(in the rows, 128 means zero)
Each path is a new rotation, seen through one point. The rows after it are directions, each followed by how far the rotation turns it, in deg/step (0 if it stays put).
Each turn is a multiple of 5 degrees from 10 to 175, or 0.
Each row of a path follows its step; steps can be skipped.
path 1
step 0: [134 110 140 138 129 131 127 122 114 136 127 123 119 133 131 124 135 123
 114 125 116 127 128 124 128 133 109 125 136 125]
step 1: [137 120 130 130 132 106 119 131 119 142 132 134 116 132 131 125 133 126
 129 115 131 130 130 109 134 128 136 126 121 132]
step 2: [125 109 127 139 126 128 123 126 122 130 135 134 128 107 124 124 132 132
 130 126 133 127 119 117 135 124 125 128 136 106]
step 3: [131 110 131 135 138 135 121 130 123 142 136 125 137 130 123 117 124 121
 133 123 123 125 145 129 130 115 144 131 127 127]
step 4: [138 114 140 135 129 134 126 115 137 130 143 128 123 128 132 127 138 130
 147 134 131 132 124 119 115 122 128 126 134 133]
step 5: [133 115 137 128 124 132 138 123 118 143 121 137 126 140 123 113 121 114
 132 123 128 126 128 121 116 135 124 120 137 120]
step 6: [135 118 131 136 131 121 123 126 121 146 122 124 121 128 132 128 133 134
 141 117 133 147 117 131 126 132 131 122 115 125]
step 7: [130 130 123 141 128 135 121 135 124 139 129 138 129 118 131 112 125 132
 136 123 116 131 118 119 134 123 126 113 142 120]
step 8: [141 128 139 130 138 135 124 133 121 143 138 131 141 132 120 116 138 135
 124 133 137 143 131 128 131 122 139 128 128 123]
step 9: [135 120 133 147 134 141 133 114 127 137 132 127 129 130 134 133 134 133
 123 131 120 136 134 114 125 119 113 118 132 131]
Directions:
[130 133 128 124 124 127 125 128 131 127 131 133 126 126 127 128 130 125
 130 130 129 124 123 122 128 127 131 124 132 131] : 125
[128 126 127 131 123 128 129 125 130 128 126 125 133 129 125 127 127 129
 127 130 134 125 130 128 124 119 127 126 129 133] : 65
path 2
step 0: [122 135 131 133 124 115 126 121 127 131 144 129 130 120 125 131 137 127
 114 121 136 128 113 139 131 127 131 130 115 132]
step 1: [125 129 119 125 130 120 133 131 122 116 131 139 126 137 126 139 127 123
 123 126 138 136 124 125 120 117 137 145 127 122]
step 2: [126 137 125 134 117 137 126 129 114 120 142 127 137 138 136 130 130 129
 133 126 135 123 121 132 127 136 118 143 127 127]
step 3: [139 127 126 122 130 115 126 129 132 127 131 138 145 142 115 129 139 131
 128 131 130 123 120 127 123 134 122 134 136 126]
step 4: [110 137 125 126 130 117 128 128 116 131 132 135 139 121 127 121 140 123
 125 127 133 124 116 121 129 128 120 122 119 131]
step 5: [124 133 130 122 150 121 134 125 126 119 129 136 132 125 127 132 123 116
 133 128 134 124 122 138 116 121 124 142 129 125]
step 6: [127 126 124 132 123 134 135 130 126 108 136 123 127 129 133 122 144 117
 138 129 139 120 120 129 119 134 124 129 127 133]
step 7: [134 142 139 129 122 124 126 119 138 121 127 140 133 139 117 123 132 120
 122 120 135 124 125 133 115 134 125 125 135 128]
step 8: [113 142 122 127 120 116 130 139 130 126 124 129 122 124 127 127 133 135
 123 124 133 113 115 121 118 125 128 128 128 130]
step 9: [135 142 132 129 134 134 127 124 124 125 132 138 131 117 119 139 130 131
 131 125 136 118 126 135 119 113 128 139 117 129]
Directions:
[130 130 127 130 124 129 124 129 128 121 126 124 131 131 131 128 126 126
 129 128 131 135 132 129 124 133 129 129 132 128] : 80
[127 130 129 123 131 128 129 123 133 126 127 128 131 130 127 133 125 131
 127 124 126 130 127 135 130 129 127 129 131 135] : 160
[131 128 134 127 132 122 129 129 131 130 133 126 124 132 130 132 127 129
 126 133 128 130 130 124 122 128 124 129 129 129] : 160
path 3
step 0: [128 137 135 117 128 120 120 128 117 133 134 131 135 137 124 132 126 115
 137 126 142 123 123 128 127 123 118 135 111 147]
step 1: [131 122 129 131 137 118 143 124 136 128 124 124 119 114 140 123 118 123
 116 119 123 132 121 135 131 112 132 125 115 134]
step 2: [133 128 127 119 114 123 135 148 124 113 127 135 132 118 132 120 141 124
 134 131 135 127 119 135 126 137 118 129 119 120]
step 3: [111 120 135 138 127 133 149 130 124 131 129 136 134 142 129 119 117 133
 128 131 135 125 126 139 127 124 143 134 126 128]
step 4: [131 128 129 130 122 132 131 127 130 133 136 132 127 130 134 125 137 129
 145 120 133 133 151 123 137 124 120 114 109 122]
step 5: [112 132 139 132 129 131 128 116 117 121 123 143 127 125 135 135 118 124
 123 137 130 125 115 112 136 120 118 129 121 122]
step 6: [134 136 140 122 143 124 120 142 130 120 122 127 128 129 137 127 124 115
 126 129 148 136 138 134 126 125 139 118 120 135]
step 7: [127 119 128 124 132 116 140 125 119 134 137 122 134 120 132 132 137 132
 136 129 135 129 102 132 135 119 126 122 122 138]
step 8: [124 127 136 127 111 111 137 139 134 132 117 135 122 128 127 124 127 116
 124 124 123 123 136 136 125 129 127 138 109 137]
step 9: [125 130 124 130 135 144 140 135 127 123 132 132 134 120 137 107 128 128
 134 119 125 122 118 132 125 116 129 128 119 112]
Directions:
[122 129 127 132 132 125 126 129 133 128 125 128 127 130 128 123 120 128
 127 125 130 126 131 128 124 131 132 129 127 132] : 140
[131 124 126 125 133 134 129 127 125 130 126 128 131 135 127 129 129 132
 128 127 133 129 128 131 124 126 128 128 126 132] : 110
[132 131 126 129 128 132 127 127 124 128 130 126 126 126 127 127 120 124
 128 131 132 129 130 121 131 125 124 127 130 132] : 65
[126 129 126 127 128 134 126 132 131 119 124 128 127 127 131 131 127 129
 123 124 125 126 126 127 127 124 125 126 126 128] : 95
